128 stands for zero in the data rows.
Here are some points, each followed by its number:
[145 158 108 128 161 139 128 139 124 141  99 158 104 126 100  95 122 119  97 114 110 140 160 148] 0
[147  97 154 128 135 114 158 139 132 154 151 158 110 132 163 121 147 104 128  89 111 156 114 181] 1
[115 128 104 128 117 161 128 147 129 151 132 128  98 105 142 118 142 126 128 145 149 134 123 145] 2
[ 89 128 118 128 116 153  97 116 132 134 117 128  73 111 163 170 137 121  97 142 127 152 142 146] 3
[142 128 124 128 141 136 128 129 130 145 119 128 114 118 111 106 152 136 128 127 155 121 131 116] 4
[113  37 178 128  83 124 158 126 146 147 169 158 137 106 140 174 142  89  97 189  73 199  85 126] 5
[144  97 159 159 155  85 158 111 151 127 151 128 144 133  92  87 121 130 158 101 117 149 155 111] 6
[ 20 158  65  65  47 171 189 157  76 157 124 189  64 128  22 255 173 107  97 201  83 102 100  40] 7
[200 218 122  33  79  67 158 203  62 131 131 158 198 205 152 138 130 132 219   8  48 187  80 184] 8
[ 81 158 104 128 127 154  97 119 134 131 106 128  93 111 143 135 130 119  97 106 132 140 133 131] 9
[124 128 132  96 141 149 128 144 150 142 138 128 148 113 147 127 153 117 128 107 150 139 114 112] 10
[126 188 113 128 120 123 128 132 125 133 159  97 130 124 131 116 136 101  97  76 162 123 121  98] 11
[101 158 108 128  96 141 128 138 140 141 141 128 113 104 157 155 151 119  97  90 170 156 142  92] 12
[143 128 122 128 122 138 128 138 126 146 144 128 125 141 150 131 143 124  97 133 164 141 126 107] 13
[171  97 167 159 140 104 128 105 160  95 147 128 142 147  97 116 129 139 158 146 118 129 153 126] 14
[118 128 140  96 131 119 158 154 166 135 173  97 135 116 152 115 177  85 128 117 150 144 101 146] 15
[123 128 132 128 140 137 128 109 140 142 116 128 101 117 134 119 147 109  97 133 127 144 125 117] 16
[173 128 145 159 133 101 158 148 142 148 134  97 142 125 111 108 123 114 128 117 161 119 137 157] 17
[196  67 130  96  74 108 128 160 103 169 141 158 102 151 190 170 156 156 188  11  29 242 119 159] 18
[118 128 114 128 132 143 128 150 124 149 135 128 110 113 154 140 138 122  97 145 163 138 120 102] 19
[141  67 153 191 144 120 128  59 137  58 149 158 113 173 119  98 120 176 128 181 111  89 144 127] 20
[128 158 180 159 108  52 158 121 149 119 161  97 178 115  74  89  75 112 158 101 148 158 161 172] 21
[129 128 144 128 113 123 158 106 147 148 130 128 115 110 167 125 110  90  97  79 118 161 114 150] 22
[187 188  85  33  52  62 158 190  15  89  76 158 155 241 127 145  17 236 158 135  73  63 131 132] 23
[145  97 125 159 185 150 128 125 159 149 135 158 128 129 128  74 162 115 128 132 163 105 102 108] 24
[109 128  94 128 157 161 128 123 152 113 133  97 121 142 121 136 165 133 128 100 139 116 116  85] 25
[102 128 112 128 155 160  97 115 132 122 112  97 118 118 135 142 125 129 128 119 130 106 122 123] 26
[ 94 128  80 128 141 175  97 121 118 122  96 158  49 115 132 148 141 143 128 142 110 161 130 145] 27
[110 128 112 159 162  71  97  51 149   0 141  66 112 203  90  94 106 191 219 126  99  50 189 176] 28
[121 158 122 128 103 138 128 134 113 131 128 128 161 119 142 167 138 112  97 145 152 130 141  93] 29
[ 66 188  53  65  69 152 128 163  46 127  81 189 123 159  81 189 134 174 158 159  47 131  69 119] 30
[142  97 134 159 171 143 128 148 143 146 149 158 125 129 151 125 147 123 128 122 134 109 110 113] 31
[184 128 186 128 149  60 158 127 172  91 194  66 158 149  92  89 156 101 188  88 138 108 142 135] 32
[122 218 101 128 108 160  97 126  99 132  75  97 152 115 116 158 133 127  97 125 150 152 178  93] 33
[147  97 133 159 166 141 128 130 138 142 122 128 154 112 105 103 143 125 128 131 159 107 126 120] 34
[106 158 117  96 120 137  97 125 123 129 114  97 163 110 129 150 135 129 128 137 142 114 138 107] 35
[118 158  95  96 123 164  97 103 121 115  91  97 166 124 120 172 166 146 128 147 143 135 135  83] 36
[142 128 122 128 154 140 128 120 166 115 132  97 153 130 120 115 161 114 128  92 141 102 123 116] 37
Which two points above are nearest to each new point by angle? Their numbers follow each, nearest first.
[132  97 134 128 166 139 128 122 151 139 151 128 121 133 143  76 144  98  97 155 146 132  50 155] ~ 24 15
[ 53 158 146  65  29 117 220 180  86 194 168 189 127 127  49 227 150  55  97 190 114 121  80  69] ~ 7 30
[101 158  98 128 159 105  66  36  96   7  97  36 149 171  85 105  50 202 219 151  72  50 188 169] ~ 28 20
[102  97 136 159 149 126  97  85 158  92 127  97 127 131 101 129 129 150 158 136 121 129 183 129] ~ 28 14
[123 158 104 128 137 152  97 141 128 115  93 128  98 116  79 151 136 158 128 126 123 113 152 130] ~ 27 33
[194 158  83  65  70  66 158 194   4  88  73 220 159 244 128 153  11 255 158 148  43  78 123 146] ~ 23 30
[126 128 119 159 154 100 128 136 149 138 141 158 138 133 112  93 149 116  97 123 160 119 116  93] ~ 24 34
[ 96 158  88 128 143 144 128 121 133 121 102  97 132 119 123 145 136 123 128 115 154 124 169 100] ~ 33 36
[136 128 137 159 148 116 128 120 125 149 117 128 134 119 129 107 117 117 128 133 161 119 124  98] ~ 34 24
[ 86 158 124 128  97 149  97  49 111  57  96  97 136 127 117 145  84 174 158 148  98 111 181 132] ~ 28 36
[115  97 123 159 157 139 128 132 140 148 123 158 121 125 132 122 144 134  97 150 157 143 123 116] ~ 24 31
[106 128  84 128 163 190  97 109 118 129  80 128  74 117 114 107 100 152 128 158 121 143 120 126] ~ 27 26
[176 128 139  96 159 135  97  26 100  95 111 128 175 127 186 105 153 147 188 123  16 160 102 180] ~ 18 8
[144 128 125 128 154 159 128 124 148 124 152  97  99 131 150 120 183 114 128 143 132 113  80 132] ~ 15 25
[133 158 138 128 103 124 128 139 127 158 125 128 133 102 127 112 116 118 128 118 158 130 131 127] ~ 11 12
[130 158 181 128 103  60 128 112 129  21 152  66 173 165 183 104  77 159 158 140 117  37 159 161] ~ 28 32
[108 158 129 128 127 110 158 145 163 139 153 128 112 124 168 138 152 102  97  94 165 144 142 112] ~ 12 11
[168  97 159  96 112 123  97  32  92 105 102 128 202 115 197 110 130 132 188  89  31 176  90 200] ~ 18 8
[107 158 117 128 102 124  97 135 107 157  98 128 120  78 133 151  96 121  97 117 140 140 184 104] ~ 33 9
[ 52 158 101  65  40 148 220 173  87 177 147 189  83 130  28 242 172  83  97 202 103 103  73  37] ~ 7 30
[117  97 113 128 149 153 128 140 126 142 116 158  88 109 151 137 116 127 128 119 128 134 121 122] ~ 27 2
[ 92  97 141 159 116 114 128 123 144 138 147 128 113 108 177 121 121 111  97 112 146 150  94 131] ~ 22 5
[137 128 132 191 164 123  97  82 139  72 114  97 105 141  49 102  90 160 188 175 124  82 158 130] ~ 28 20
[115 128 125 128 131 143 128 149 133 136 132 128  79  98 145 147 128 115  97 129 139 135 127 156] ~ 3 2
[ 97 158 106 128 104 139  97 122 118 136  87  97 157 118 127 162 129 137 128 133 134 152 171 107] ~ 33 35
[ 93  97 146  65  28  89 250 195  66 138 193 189 120 210  41 220  84 113  37 222 144  14  91  17] ~ 7 23
[148 128 143  96  94 139  66  37  74 102  93 128 175 106 199 131 116 153 188 121  22 182 113 201] ~ 18 8
[ 95  97 114 159 127 136  97 130 129 127 136 128 131 125 123 143 148 143 128 132 152 125 124 103] ~ 25 26
[220 188  66  33  82  85 158 204  10  63  79 158 168 255 110 159  48 221 158 132  69  67 131 120] ~ 23 8
[140 128 143 128 143 142 128 138 148 142 135 128  98 117 143 123 155 102 128  85 109 133 126 169] ~ 1 22
[160  97 138 128 147 128 128 142 122 145 116 158 112 128 133  93 131 103 128 103 130 155  91 178] ~ 1 22
[122 128 111 159 135 160  97 134 122 149 111 158  88 115 126 142 129 147 128 140 159 137 142 121] ~ 27 2
[134 128 173 159 114  54 128  78 122  52 120  66 138 159 120  80  36 161 188 138 132  63 171 158] ~ 28 21
[ 92 128  89 128 165 143  97 117 116 120 103 158  86 110 108 134 152 138 128 159 131 103 128 138] ~ 27 26
[106  37 172  96  79 136 189 153 163 154 176 189 113  98 145 162 163  75  67 202  95 170  68  94] ~ 5 7
[216  67 124  96  82 116 128 165 106 175 123 189 127 143 174 137 152 147 188  25  24 252 129 191] ~ 18 1
[ 90 128  53 128 176 209  66 106 109 124  63 158  75 106  81 128 139 166 158 206  99 104 154 120] ~ 27 26
[ 92 128 117 159 130 174  97 128 133 162 100 158 104  98 135 131 140 136 128 155 132 119 150 113] ~ 27 2
[113 128 123 128 150 162 128 130 146 139 136 128 100 119 132 120 113 112 128 158 146 130 103 142] ~ 2 19
[138 158 131 159 123 117 128 104 147 108 118  97 120 134  86 135 113 148 188 109 120 143 208 126] ~ 28 21
[ 93 158  69 159 153 181  97 115 113 118  79 158  50 108 107 130 113 155 128 184 129 115 162 122] ~ 27 9
[120 128 137 128 139 137 128 127 139 126 149 128 152 107 143 123 137 119  97 109 154 128  94 133] ~ 10 15
[144 128 170 159 129 107 128 104 152 116 137  97 156 122  93  98 111 121 128 118 124 145 174 131] ~ 21 6
